In the rows, zero is written as 128.
Turns in one plane each, and the order they were made in; the first pair answered
R:
[141 100 101 100 103 116  81 149 130 127 140 162 158 103 119] |-> [125  88 121 102  99  96  77 119 119 121 139 151 157  99 111]
[116 128 137 126 140 121 139 125 127 121 134 122 112 154 136] |-> [122 135 142 129 142 128 139 122 116 128 123 126 118 152 135]
[172 175 108 113 151 147 133 171 160 121 145 100 158 140 137] |-> [119 145 109 103 148 103 124 122 172  96 187  75 120 133 128]
G:
[153 135  95 108 111 136 102 150 134 119 116 143 118 126 137] |-> [159 129  96 105 109 130 105 140 133 118 117 130 115 127 127]
[135 102 139 144 116 122 147 136 108 135 107 127 104 149 130] |-> [122 110 138 144 119 124 142 145 110 135 110 132 106 155 134]
[140 103  80 136 127 140 142 106 141 119 140 130 101 126 138] |-> [131  97  81 141 129 137 141 111 135 121 138 138 100 125 138]
[180 112 148 119 110 130 136 123 128 136 110 119 114 161 109] |-> [157 106 162 124 113 134 138 112 117 135 107 129 102 162 107]
J:
[160 103 102 136  79  93  94  91 130 134 137 111 199 100 111] |-> [180 107 114 136  76  97 111  82 125 137 123 101 197 110 112]
[114 156 116 139 133 130 114 134 147 116 162 140 114 137 153] |-> [118 166 124 134 133 129 113 132 144 123 154 137 133 138 155]
[102 136 128 148 146 128  99 166 130 130 141 172 134 119 132] |-> [114 153 146 146 147 132 103 165 122 135 125 165 158 126 128]

(2 to 3 turns a pair)
[101 130 134 153 129 149 103 142 114 165  98 184 144 105 144] |-> [ 54 103 120 139 128 108 112 110 131 134 152 149  98 111 134]
J, R, R
[140 147 159 119 132 114 151  93 119 133 123  87 157 146 125] |-> [100 143 170 124 142 115 153  98 105 136 116 105 137 145 129]
G, G
[112 163 202 130 145 146 156 118 110 135 100 129 151 179 145] |-> [ 77  89 126 132 146 126 145 145 133 100 158 159  65 167 139]
J, J, J
[ 96 132  94 143 150 130 108 167 150 138 149 160 125 106 106] |-> [157 131  87 129 128 125 112 155 162 131 164 126 142 103  99]
G, G
[ 98 130 121 115 141 104 105 106 148 102 175  99 133 123 123] |-> [140 101 144 126 126 134 158  79 117 112 142  84 107 148 108]
R, J, J
[189 122 112 120  96 124 121 158 126 148  93 149 166 119 125] |-> [148  76 144 133  96 123 139 111  94 142  78 144 130 120 109]
G, G, G
[101 177 111 103 127 146  81 141 141 151 136 166 145 140 150] |-> [172 165 103  91 106 139  88 117 150 147 142 122 159 138 127]
G, G
[153  56 111 117 107 154 163 115 124 103 157 111  53 153 124] |-> [198  89 132 131 106 195 177 132 113 133 111 124  92 158 133]
R, R
[153 139 127 136 152 144 158 166 133 131 139 116 130 144 140] |-> [154 142 151 142 146 148 164 137 118 140 120 112 135 147 131]
R, R, R
[101 132 146 122 149 110 142 103 127 100 158  83 122 157 128] |-> [171 152 130 122 146 148 158 146 138 116 132  90 139 157 135]
R, R, G
[ 89  99 100 118 132 167 129 158 157 131 110 161 110 129 114] |-> [ 56 101 114 116 132 153 122 136 156 133 112 161 119 124 117]
R, G
[ 68 118 143 125 128  91 122  91 141  97 165 109 116 132 121] |-> [ 59 149 132 120 145  99 113 128 154 100 167 127 133 133 133]
G, G
[104  87 171 149 146 154 196 110  82 114 137 105  77 180 129] |-> [104  85 185 157 128 156 180  94  66 138 100 131  96 161 124]
J, R
[135 102 156 115  94 130 127  47 132  99 104 105 111 110 108] |-> [ 95 150 165 137 133 179 119 121 119 136  62 184 125 122 141]
G, G, R
[139 128 168 142 164 133 156 114 139 136 154  95 112 140 134] |-> [167 140 155 147 161 152 162 139 135 147 140 118 116 136 139]
J, R, R
[148 112 121 130 131 124 145 135 147  99 161 108  93 117 125] |-> [174 111 132 139 122 148 154 135 127 119 133 119  96 121 124]
R, R, J
[113 128 119 134 143 111 111 144 123 144 119 174  95 109 132] |-> [117 119 111 119 127  87 109 115 144 124 148 137 102 104 119]
G, G, R
[ 68 138 147 109 147 114 114 106 106 146 134 139 154 131 119] |-> [ 98 130 170 115 147 137 158  90  98 141 123 107 139 155 112]
J, J
[170 123 102 130 139 122 147 150 142 104 156  95 113 140 123] |-> [119 103 139 138 135  99 142  90 115 104 144  92 101 136 112]
R, G
[ 73 109 148 135 126 104 124 102 118 108 147 114  92 131 132] |-> [ 64 146 129 135 148 116 109 157 136 118 154 146 122 128 150]
G, G
[123  93 108 122 121  94 136  99 147  99 179  88  87 132 111] |-> [ 69  99 117 125 140 101 133 114 137 102 172 117  71 138 118]
G, G
[221 106  98 130 123 153 149 132 137 114 136  97  89 150 121] |-> [152  77  65 122 113 113 109 119 156  95 173 116  69 119 117]
R, J
[ 96 158 139 152 170 163 129 180 120 156  91 171 150 151 141] |-> [208 138 127 131 124 154 140 139 145 141 108  89 170 142 115]
G, G, G
[ 95 133 151 131 168 123 132 165 125 120 160 139  76 153 135] |-> [168 154 128 120 153 122 134 172 148 111 174 102 111 151 130]
G, G, G
[106 140 121 122 127 107 117 150 145 127 119 152 170 125 128] |-> [ 91 127 130 118 128  93 130 126 150 115 139 126 160 129 124]
J, R, R
[187 128 130 148 104 124 141 112 134 151 123 118 137 135 107] |-> [166 123 125 163 119 153 144 144 128 160 107 163 115 142 119]
G, G, R
